Rotation paths and how fast each direction turns (degrees each step):
Each turn is a multiple of 5 degrees from 10 to 175, or 0.
Each row of a path follows its step; steps can be skipped.
Rotation 1:
step 0: -.09  .38  .03  -.07  -.05  .04  -.04  -.07  -.30  .28  .26  -.10  .05  -.19  .06  .36  -.29  -.18  .06  -.18  -.12  -.15  -.24  -.06  -.04  -.05  .07  -.26  .05  .10  .07  .13  -.02  .12  -.09  -.14  .11  -.08  -.59  .17  .09  .03  .12  .24  -.14  -.11  .07  .03  -.04  .09  .25  -.06  .31  .04  -.27  .27  .23
step 2: .08  -.29  .01  .02  .01  -.12  -.07  -.09  .17  -.32  .06  .20  .04  .32  -.09  .39  -.27  -.19  -.02  .04  .03  -.30  -.26  -.22  -.11  .00  .27  .04  -.04  .18  -.22  -.14  -.15  -.02  .08  .39  .11  -.20  -.04  -.02  -.14  .35  .34  .06  .12  -.25  .24  .14  -.20  -.07  -.02  .02  -.14  .19  -.15  .18  .12
step 3: .07  .04  -.09  .07  .03  .01  .03  -.29  .14  .10  .51  -.12  -.09  -.22  -.21  .09  .08  -.12  .09  -.12  -.26  -.21  .04  -.02  .02  -.49  .08  -.08  .30  -.11  .06  -.13  -.08  .11  -.03  -.16  .17  -.01  -.50  .03  .00  -.02  -.11  .27  -.19  -.08  .31  -.23  -.21  .06  .03  .00  -.24  .14  -.07  .14  .25
step 4: .05  -.26  .21  .21  .10  -.10  .04  -.14  -.27  -.11  .37  -.01  .04  .05  -.08  .00  -.25  -.11  .10  .26  -.12  -.10  .14  .00  .14  .02  .00  .24  .36  .03  -.05  .06  -.13  -.11  .36  .03  -.24  .16  .22  .20  .18  .16  -.15  -.11  -.15  .29  .15  .15  -.06  .23  -.19  -.20  -.39  -.02  .28  .23  -.20
step 5: -.07  .05  .23  .12  -.19  .18  -.02  .25  .18  -.45  .18  .10  .01  -.05  -.14  .13  -.08  -.22  .05  .06  .16  -.08  -.43  .01  -.22  -.03  -.12  -.03  .00  .48  .00  -.04  -.07  -.10  .00  .13  -.02  .03  -.17  -.07  .09  .11  .00  -.01  .10  -.09  .19  .23  -.22  .07  .05  .39  -.51  .29  -.12  -.05  -.16
step 6: .19  -.14  .04  -.03  -.21  .08  .05  -.03  .07  .00  .32  -.20  -.35  -.27  .01  -.04  .10  -.16  .34  .16  -.09  .10  .32  .06  .02  -.48  -.10  .08  -.10  .08  .16  .03  .11  .21  .00  -.03  .06  .04  -.38  .14  .30  .05  -.17  .08  -.35  .12  -.06  .21  .03  .30  .10  -.02  .04  .31  -.25  -.19  .09
step 7: .02  -.16  .06  .01  .22  .05  -.14  -.09  -.01  -.20  .36  .11  .08  -.05  -.03  -.05  -.27  -.24  .04  .00  .06  .04  .12  -.22  .14  .36  -.01  .17  -.14  .46  .10  -.26  .19  .02  .10  -.10  -.15  .20  .11  -.02  .19  -.13  .07  -.02  -.06  .32  .03  .45  .23  .34  -.14  -.34  -.01  -.20  -.01  .08  -.22
step 9: .04  .00  -.33  .02  -.16  -.06  -.24  -.01  -.15  -.09  .25  -.13  -.05  .14  -.04  -.24  -.10  .12  .50  -.23  -.12  .16  .40  -.02  .05  -.27  .08  .01  -.13  .03  -.07  .25  -.07  .13  -.27  -.11  -.26  -.06  -.19  .16  -.09  .16  -.03  .13  -.21  .01  .07  .17  -.10  .15  .20  -.37  .24  .13  -.34  .15  -.06
step 10: .11  -.32  .14  .05  .03  -.17  -.20  -.14  .30  -.15  .21  .05  .13  .09  .01  -.13  -.49  .00  .21  -.10  .08  -.26  -.20  .01  -.08  .38  -.06  .03  .23  .14  -.09  -.23  .23  -.01  -.17  -.23  -.17  -.03  -.06  .06  -.13  .15  .24  -.19  .09  -.09  .01  .08  .15  .00  -.35  -.47  .13  -.02  -.01  .23  .02
step 11: .13  -.01  -.18  .20  -.02  -.10  -.07  -.23  .13  -.01  -.09  -.20  .10  -.10  .18  .39  -.21  -.36  .37  -.19  -.15  -.18  -.27  .10  -.30  -.18  .23  -.04  .24  -.07  -.19  .14  -.13  -.17  -.17  -.15  -.20  .00  -.40  -.19  .13  -.03  .09  .06  .27  -.03  .08  .10  -.25  .00  .14  .30  .13  .06  .11  .09  .01
Directions:
-.03  -.04  -.02  -.01  -.03  .22  .12  -.04  -.03  .01  -.03  .07  .06  .04  -.02  .00  -.02  .02  .02  .01  -.03  -.03  .03  .07  .02  -.05  -.02  .02  .07  -.01  -.02  -.05  -.05  .02  -.01  -.03  -.03  -.03  -.08  -.06  .02  -.02  -.03  .08  -.03  .00  -.06  .01  -.03  -.04  .06  .01  .07  .03  .00  -.04  -.02
130
-.03  .11  -.18  .00  .06  .09  -.05  -.02  .06  -.03  .01  -.05  .02  .01  -.05  .01  .03  -.05  -.03  -.07  -.02  -.02  -.02  .01  .03  -.03  .03  -.01  -.03  .07  .02  -.02  .00  .01  -.11  .03  -.09  -.01  .04  .01  -.01  -.01  -.04  .01  .04  .06  .02  -.03  -.01  .04  .03  .01  -.07  -.07  .00  .01  -.06
170
-.06  .06  .07  -.07  .00  .00  -.01  .04  .07  .04  -.05  .07  .03  -.10  -.04  -.01  -.01  .05  -.05  -.07  .01  -.10  -.09  -.06  -.02  .00  -.03  -.03  .02  .04  -.03  -.01  -.01  .00  -.03  -.06  .02  -.03  -.04  -.01  .02  -.03  .00  .05  -.04  -.09  -.03  .00  .08  .00  -.03  -.10  -.11  .02  -.04  -.01  -.03
145
.05  -.05  -.06  .04  .03  .04  -.03  -.04  -.08  .09  -.02  -.06  -.02  -.07  .02  -.09  .02  -.03  .03  -.06  .04  .05  .03  -.11  .02  -.01  -.07  -.04  .04  -.03  .00  .02  -.03  .08  .00  -.02  .02  -.07  -.02  .14  -.04  -.04  -.04  .05  -.02  -.01  .02  -.03  .03  .04  .06  .04  -.03  .07  -.04  -.01  .03
125
.02  -.03  -.01  .01  -.02  -.02  .02  .03  .07  .02  -.07  .06  .08  -.02  .04  .01  .01  .00  .02  -.01  -.04  .08  -.08  -.04  -.01  -.07  .02  .06  -.01  -.01  .02  .05  -.04  -.05  .03  .01  -.03  -.09  .05  -.02  -.09  -.06  .11  .03  .03  .06  .00  .11  .00  .00  .01  .08  -.05  .08  .07  .02  -.06
115
-.09  .00  .03  .02  -.09  -.04  -.03  .07  -.08  .04  .04  .03  .06  -.01  .02  .02  -.01  .01  .03  .04  .07  .09  -.06  .02  .06  .04  .02  .00  .02  .02  -.01  .05  -.14  -.08  -.05  .04  -.05  .04  .00  .03  .00  .01  -.09  .03  .00  .05  -.03  -.05  -.03  -.07  .07  -.02  -.06  -.04  -.06  -.01  .00
95
-.04  -.01  -.05  -.05  .02  -.02  .02  .02  -.03  .06  -.02  .00  .01  .03  .00  -.09  .09  .06  -.13  .02  .04  .03  -.02  -.08  -.02  .00  -.04  .11  .00  .02  -.04  .06  .09  -.05  -.03  .03  -.10  .03  -.06  -.04  .03  .05  .03  .03  .00  -.02  .00  -.03  .00  .01  -.02  .04  .02  -.01  .08  -.03  .11
0
Rotation 2:
step 0: -.07  -.13  -.28  .05  -.10  -.25  -.26  .08  .13  .02  -.27  .13  -.25  -.07  .26  -.16  -.05  .53  -.13  .07  -.12  -.10  .11  .17  .13  .39  -.04  -.06  .18  .09  -.07  .03  .05  .28  -.14  -.18  .11  -.14  .15  -.16  -.04  .12  .12  .06  .30  -.10  .02  -.24  .17  -.03  .39  .01  .32  -.24  .19  .21  .21
step 1: .16  -.09  -.19  -.40  -.01  -.10  .05  .10  -.24  .18  .28  .06  .10  .20  .10  -.06  -.19  .07  .30  -.09  -.50  -.27  -.08  .05  -.06  .26  -.02  -.22  .12  .18  .06  .04  -.13  -.22  .14  -.01  .09  -.09  .04  .13  -.03  -.02  -.33  -.05  -.09  .08  -.30  .00  .06  -.27  .27  -.11  .35  -.17  .06  -.17  .40
step 2: -.26  .04  -.17  .18  -.25  -.16  .02  -.12  -.18  -.11  .02  .17  .27  .19  -.11  .04  -.11  .24  -.14  -.26  -.25  -.08  -.01  .23  .25  -.03  .10  -.15  -.21  .10  -.17  -.02  -.11  -.11  .09  .29  -.09  .17  -.06  -.26  -.02  .20  .01  .25  .17  -.24  -.21  .12  -.52  -.15  .07  -.19  .10  .30  -.23  -.22  .26
step 3: .34  .21  -.13  .12  .22  -.30  -.14  -.10  .19  -.18  .04  .18  -.03  -.15  .07  .22  -.17  .01  -.04  .12  .11  .20  .01  .61  -.12  .30  .19  -.03  .11  .10  -.18  -.01  -.23  -.05  -.02  -.04  .02  .23  .21  -.14  -.19  .00  .17  .09  .43  -.10  .27  .00  .12  -.16  .13  .06  .24  .09  -.18  -.19  .25
step 4: .10  -.01  -.09  -.30  .10  -.22  .20  .01  -.08  .14  -.29  .03  -.14  .10  .01  -.07  -.36  -.01  -.14  .19  -.31  .44  -.10  .02  -.23  .28  .16  -.35  -.20  -.03  .16  .00  .09  -.06  .14  .10  -.16  .01  -.19  .04  .05  -.02  -.13  .03  -.17  -.11  -.04  -.22  .34  -.44  .00  .25  .29  .29  -.07  -.12  .13
step 5: -.10  .02  .00  .04  .17  .05  -.12  .12  .19  .13  -.35  .23  -.09  .05  .07  .05  -.25  .24  .02  -.30  -.16  .18  .23  .17  -.02  .07  -.13  -.28  -.12  -.12  -.24  .14  .35  .07  .06  .09  .38  -.23  -.18  .06  .15  -.06  -.26  .30  .20  -.07  -.23  .24  -.28  -.23  .30  -.13  -.10  .26  -.16  -.11  -.12
step 6: .03  .22  .07  -.37  .30  .03  .08  -.19  -.13  .02  .10  .20  -.42  .16  .08  .11  -.08  -.07  .09  -.08  -.22  .13  .07  -.01  .15  .29  .48  -.06  .24  -.11  -.27  .13  -.10  .00  -.26  -.02  -.02  -.28  .16  -.09  .09  .13  .30  .07  .43  .09  .10  .32  -.15  -.07  .18  -.09  .00  -.13  -.01  -.22  .10
step 8: -.02  -.26  .22  .00  .13  -.11  -.25  .23  .13  .08  -.29  .15  .03  .09  .10  .08  -.11  .14  -.22  .05  -.20  -.33  -.09  .15  -.09  .24  .05  -.07  .35  .04  .24  -.14  .43  -.19  .16  .03  .37  .08  .14  .00  .00  .15  -.12  .13  .40  .23  -.24  -.08  -.10  -.08  -.08  -.15  .03  .06  -.29  -.02  .37
step 9: .16  -.19  .00  -.50  .08  -.21  .26  -.14  -.13  -.26  -.15  .12  .25  .10  -.08  .04  .08  .41  .05  .26  -.21  .00  -.38  -.02  .09  .31  .16  .11  -.13  -.15  -.18  -.05  -.27  -.06  .18  -.17  .16  -.11  -.12  -.01  .28  .24  .05  .19  .21  .06  -.09  .20  -.04  .15  .20  -.04  .03  .01  -.19  -.25  .22
step 11: .20  .18  -.22  -.22  .06  .15  -.32  .03  -.19  .32  -.08  .00  -.08  .33  -.11  .15  -.32  -.16  -.05  -.04  .08  -.14  .17  .25  -.21  .35  -.02  .07  -.06  -.16  -.16  -.03  .29  -.15  .19  .12  .12  .21  -.19  -.22  .00  .06  -.09  -.31  .37  -.09  -.16  -.12  .11  -.07  .00  -.02  .24  -.09  .03  -.32  .36
Directions:
.06  -.05  .05  -.05  .00  .07  .14  -.01  .01  .00  .05  -.08  .00  .09  .03  .02  -.02  .09  -.03  .02  .00  .03  .03  -.01  .00  -.04  .07  .00  .00  -.02  -.03  .11  -.09  -.06  -.05  -.03  -.04  .03  .03  .03  -.03  .06  -.04  .00  -.07  -.01  -.11  -.06  .05  .00  -.02  .05  .01  -.01  -.03  -.06  -.04
135
-.06  -.01  .06  -.07  -.02  .02  .01  .04  .04  .06  -.04  .03  -.02  -.05  -.04  .08  -.03  -.06  -.06  .06  .03  .01  -.07  -.01  -.07  .01  .03  -.09  .06  .05  -.03  .00  .02  .05  -.07  -.03  -.02  -.05  .03  .02  -.03  .02  .03  -.05  -.03  .03  -.09  .09  -.07  .12  .06  .02  .02  .04  -.01  .07  -.04
40
-.05  .01  -.07  -.03  .08  -.02  .05  -.10  .01  -.07  -.03  .02  -.01  -.03  .06  -.01  .02  -.08  -.07  -.05  -.05  .06  .11  -.03  -.06  -.01  .00  -.03  -.02  -.01  -.04  .08  .13  -.03  -.03  -.01  .03  .02  .00  .08  -.05  .04  -.01  -.06  .02  .01  .05  .06  .02  -.03  -.04  .00  -.03  -.01  .02  .01  -.10
45
-.01  -.09  .03  -.03  -.06  .02  -.07  .01  -.07  .01  .01  -.03  -.05  -.02  .01  -.03  -.05  .01  -.05  -.03  .09  -.04  -.09  .01  -.12  -.01  .06  -.07  -.06  -.03  .06  .03  .00  -.01  .02  .00  .11  .02  -.02  -.03  -.06  .06  -.07  .03  .01  .05  .04  -.03  .04  -.08  .01  .00  .03  -.02  .12  .03  -.03
100
.01  -.05  -.04  .04  -.08  -.02  .12  -.01  -.01  -.03  .01  .05  .01  -.02  .01  -.01  .00  -.05  -.01  .00  .07  .00  .00  .11  .05  .10  .09  -.02  .02  .00  -.08  -.05  -.04  -.01  -.01  -.05  .06  -.11  .01  -.01  .04  .00  .07  -.06  -.03  -.01  .04  -.08  -.01  -.04  -.03  -.02  -.07  -.01  .02  .05  -.04
110
.04  .05  .01  -.07  -.01  -.03  .01  .06  .00  .00  .02  .07  -.01  .05  .11  -.13  .03  -.01  -.02  .01  .03  -.01  .01  .05  -.07  .02  -.01  .07  .03  -.01  .01  -.07  .05  -.01  .06  -.05  -.08  .00  .00  -.03  -.05  .07  .05  .06  .00  -.08  -.08  .05  .00  -.04  .05  -.07  -.02  .08  .04  -.04  -.05
0
-.12  -.03  .00  -.06  .02  .01  .05  .06  .03  .02  .05  .06  .05  .03  -.04  .01  -.02  .04  .00  -.08  .10  -.02  -.04  .01  .03  -.02  -.05  .00  .00  -.09  -.08  -.01  .07  -.07  -.03  .05  .07  .02  .08  -.05  .04  .04  .00  .07  .09  -.08  .02  .03  .01  .06  -.06  .06  -.02  .02  -.03  -.02  .00
115
